Turns, then the turns between two rows, first turn first; the first pair answered
P (before |-> after):
[-11.8  -2.1   0.1  -4.5   2.0   1.9   7.0   6.1   1.2   8.0  10.2  -4.0
   2.0  -6.3  -1.6 -11.1 -10.7  -3.1   6.3   5.0  -1.0] |-> [-10.5  -2.8   2.3  -2.6  -3.2  -4.6  -2.8   6.6   4.1  12.5   5.2  -6.7
   1.7   0.7  -7.8  -6.8  -3.7  -2.1   7.4   6.5  -1.8]
[  4.1   4.5   5.1  -3.4 -14.9 -13.8   4.1  -1.6   3.1   6.6   0.7   0.7
   4.0 -10.7   3.8  -9.5 -12.9  -7.9  -2.4   5.8  -1.7] |-> [  5.2   3.5   2.8  -1.6 -21.1 -17.7   0.5  -4.8   1.9   9.7  -2.7  -3.7
   0.9  -5.1  -3.0  -1.4  -7.8  -8.0   2.3   2.9  -1.4]
[ -3.1   7.6 -10.1  -1.2   2.1   6.9   6.8  -2.3  10.1 -13.2   4.1   7.1
   0.3  -2.7  12.8   1.7  -6.8   1.5  -8.7   9.1  -9.8] |-> [ -1.9   3.7  -6.5   2.8  -1.8  -6.1  -2.5  -0.7  14.2  -8.7  -0.7   3.4
   4.6   6.1   5.5   2.4  -5.8   2.1  -6.9  16.0 -14.6]
L (before |-> after):
[-27.9 -14.6  -2.4   1.8   0.1  -1.7  12.7  -1.1  14.8  15.8 -12.7 -20.1
  -6.2 -16.5 -23.0 -18.5   4.7   0.8  12.1   1.3   6.4] |-> [-22.8  -5.1  -7.9  -1.1   7.6  12.4  29.1  -4.6   7.2   1.5  -5.3 -14.8
  -8.1 -29.6  -9.0 -14.5  -0.6   6.3   6.1  -6.8  12.5]
[ -6.3  -4.4 -21.9 -13.0 -11.5   7.1   7.7   8.6 -26.6  10.2   7.1  -7.0
 -13.5 -10.6  -0.3   9.6   5.0   6.2   1.4  -4.3   8.8] |-> [ -0.1  -1.6 -25.1  -7.8 -10.9   7.7   8.0   4.4 -27.7   3.1   1.3  -3.9
 -12.6  -8.4   1.8  20.5   6.1   5.7  -1.9  -7.7   8.8]
[  2.2  11.6  -0.5  -2.0  19.1   0.6   8.1  12.8   4.8 -27.4   2.3   9.5
  26.9  -9.7  18.4 -17.2 -25.4 -16.3  -8.0  16.1 -11.6] |-> [  9.1  11.7  -0.5   3.8  16.4  -6.9  -0.5  12.3   6.4 -33.0  -6.0  12.1
  29.6   3.8  16.4  -5.6 -21.3 -15.3  -9.0  17.1 -12.8]
X (before |-> after):
[  8.2   1.6 -11.1  -3.7   9.5   4.5  21.4   8.7  -2.1  -3.7   3.3   1.4
   6.0 -11.8  -4.8 -15.6   3.6   2.7   5.9 -14.6  -9.1] |-> [ 10.0   0.5 -10.1  -4.2   5.2   6.8  21.2   7.8  -4.8  -1.8   3.8   0.2
  -1.0 -12.6  -5.6 -10.9   4.2   3.6   9.4 -15.8  -8.7]
[ -1.0  -3.4  15.0   0.0 -12.7 -12.7   3.8   4.3  -1.1  -2.4  -7.9  -9.9
  20.1  -5.8   4.1  16.2 -13.6  -5.7   4.7   2.2 -29.9] |-> [ -5.7  -6.4  16.1  -5.2 -14.5 -11.4   2.8   4.7  -0.7   4.7  -6.5 -14.2
  17.4  -9.7   1.6  11.9 -12.5  -7.1   7.1   3.6 -29.9]
[  1.1   2.9  -3.2  15.4  -8.9 -25.7 -11.1  -3.5  -3.5   9.8   9.0  15.5
  -1.7  -0.8 -23.3  10.0  -4.5   1.6   4.7 -10.4  -3.7] |-> [  5.4   5.5  -4.4  18.7  -4.8 -28.8 -10.8  -2.7   2.9   2.9   7.6  18.5
   3.7   2.0 -16.4  10.4  -6.2  -1.1  -0.6  -4.7  -6.0]

Each pair is two turns apart.
[ 13.8  -9.0  -5.9  -8.7   6.7  -7.4 -19.6  21.4   2.8  16.0  -1.2  -6.9
   2.7   9.9   0.2  12.6   1.2  -8.0 -10.5   6.7   6.9] |-> [ 22.2  -2.6 -11.6  -7.3   9.0   0.0 -13.4  16.0  -1.6   5.2  -1.4  -0.8
   2.6   7.9   4.9  23.0   1.1  -3.8 -14.8  -1.5  10.3] -> P X
[ -2.1   6.7   1.9  -7.0  10.9 -13.4  -7.4   0.5   1.6 -21.0   8.2 -17.5
   4.6   6.8  23.9 -24.1 -14.5  -6.7  -5.4   2.1 -14.0] |-> [  4.3  10.4  -4.7  -7.7 -12.0  -4.8 -24.1 -11.0 -17.8  -9.0  -3.3 -19.5
 -19.2  17.2  -1.4  11.8   1.5  -3.1   7.5 -17.9 -10.0] -> P P
[ -8.9 -21.2  12.1  -3.4  -3.6  15.7   4.3   6.3   4.7   0.9   1.5  -4.2
  -6.0  -8.0   8.1 -19.2   5.6   4.9   9.2   0.4  12.3] |-> [ -5.8 -22.2  14.4  -7.1 -12.2   9.8  -7.2   7.3   5.7   6.1  -6.9  -6.4
 -10.9   0.6  -0.6 -12.3  11.7   5.2  11.8   2.1   7.9] -> P P
[ 22.0   2.1   8.1  27.0  -0.5 -15.3  -4.9 -12.8  -4.4 -32.8 -24.2  13.3
  13.4  19.7  11.8  41.0   6.0   0.9 -20.7  -4.8 -10.1] |-> [  8.8   1.4  -1.4  13.4 -18.9   6.8  -8.8 -19.1 -30.5  -0.9 -18.4   1.0
 -18.1   7.2 -11.2  50.1  13.1   0.0   1.3 -29.7   3.9] -> L P
[  5.2  -0.8  -6.0  -1.4 -19.0  -1.5 -10.8  -3.0 -11.3  14.6  -7.0  -1.1
 -11.3  10.9 -18.9  17.0  13.0   1.5   6.7  -6.9   2.1] |-> [ 12.8  11.2 -14.0  -2.2   4.9  13.9  17.2  -7.2 -10.1 -15.0   2.7  12.3
  -0.1  -8.1   8.9  12.9  -2.2   5.3  -9.6 -10.1   4.5] -> P X
[  3.8  -0.6  -0.3   3.4   3.9  -9.7  20.5   6.4  17.5  -9.1   4.6  12.5
   7.3   5.0  18.3  -2.5 -10.5   5.0  -2.1   8.3 -10.3] |-> [ -9.6  -5.9  -4.8 -10.7 -13.3  -1.1  12.6   5.5   1.6  22.9  13.3  -3.2
 -18.1  -3.6  -0.7  -1.8  -6.4   2.6  16.6  -6.0  -1.8] -> X X
[  1.2   0.9  -2.3   1.8   4.1   6.0  15.7  -8.4 -17.1  -3.4  -5.1  -2.3
  -6.1 -13.0  -0.3   0.5  -3.0   9.2   7.5  -7.9  -1.7] |-> [  9.7  -1.1   0.6   7.4  -2.7  -4.0   3.4  -8.2 -10.2  -2.3 -17.4  -1.5
  -4.7   3.0  -4.5  11.6   4.6   9.6   5.2  -4.5  -8.1] -> L L
[ -9.1   5.0  -4.5  -9.4  -8.2   9.2  -7.5 -43.3 -18.0   6.6  11.1 -14.2
  -4.9  -9.9 -12.0   2.4  -5.4   7.4  12.7  -7.0  12.4] |-> [-14.5  -3.1   7.7  -7.3   5.0 -11.3  -8.4 -30.2  10.1   0.8  13.6 -13.2
  18.4  -4.5  -0.6 -25.2 -14.3  -0.1   2.8  20.2   0.2] -> P P
[ -2.7  -4.7  -2.9  10.5   3.9   6.3  11.5  -3.0  -2.2 -15.3  -6.9   6.7
   9.0   0.4  25.6 -18.1   3.9   0.0  -3.7  15.2  -5.7] |-> [ -7.9  -5.9  -7.9   6.1   2.5  12.3  16.0  -4.6 -11.1 -10.1  -1.1   4.6
   1.4  -8.4  24.8 -16.5   3.0  -0.7   0.8   8.6  -2.5] -> X L
[ 12.9  -2.3 -12.2   4.1  17.6   6.7   1.3   3.9  -3.1   2.0  10.3   8.9
   2.3 -15.9   1.4  -2.6 -16.9   9.1  -6.9   1.9  14.8] |-> [ 19.9  -2.1  -8.1  11.8  16.7  -3.3  -7.0   1.3   4.6  -3.4  -1.6  11.3
   9.7  -1.8   0.2   3.3 -13.6  10.1 -10.6   9.6   7.0] -> L P
[ -4.7  -3.5  -5.5   4.3 -16.1 -11.3 -15.8   7.8   4.1  11.7  -6.1  -3.3
  -7.3   9.8  -9.1  -3.7   4.6  -2.3  11.8   7.5   0.4] |-> [ -7.8  -4.0  -6.7  -0.1 -13.7  -9.4 -10.0  10.0   0.8  18.5  -0.9  -4.8
 -12.3   3.9  -8.3  -8.4   3.9  -1.5  14.0   5.7   1.5] -> X L
[  6.7 -14.8  14.4  -2.7  -7.3 -20.6 -13.8  11.9  -1.4   1.6  -3.8   3.9
  -5.1  19.4   0.0   8.9   3.4  -3.8   0.8   9.3  -1.9] |-> [  9.3  -4.3   3.0  -7.7   3.6   6.9  13.1   6.8 -21.8  -9.7  11.5   8.9
 -13.0  -7.1  19.1   6.5  -6.2   0.4  -1.6  -8.1   9.0] -> P P
[-14.9 -14.2   3.6  -2.0   8.3 -10.8   5.2  11.9  13.3  12.2  15.7  -0.3
   9.0  -3.2  -1.5 -23.5 -15.1  -7.8  -2.9   0.9  -8.7] |-> [ -9.4 -16.2   5.9   3.6   3.5 -22.2  -9.1   9.9  18.2  11.6   8.1   0.4
  12.2  10.9  -9.3 -12.5  -8.6  -7.6  -5.3   5.4 -13.1] -> L P
[ -2.1   1.8  -1.5  -3.9  15.0  12.2   3.8   3.1   1.8 -16.7  -1.1   1.3
  16.0  -8.3  20.6 -11.1   4.9  11.0 -10.7   6.1  -1.7] |-> [  2.3  -1.8  -1.2   0.5  -5.3   3.8 -21.6  -1.1  -3.5   0.4 -17.2  -2.5
   4.3  12.6  -6.4  12.3  19.8   9.6   0.2  -0.2  -5.2] -> P P
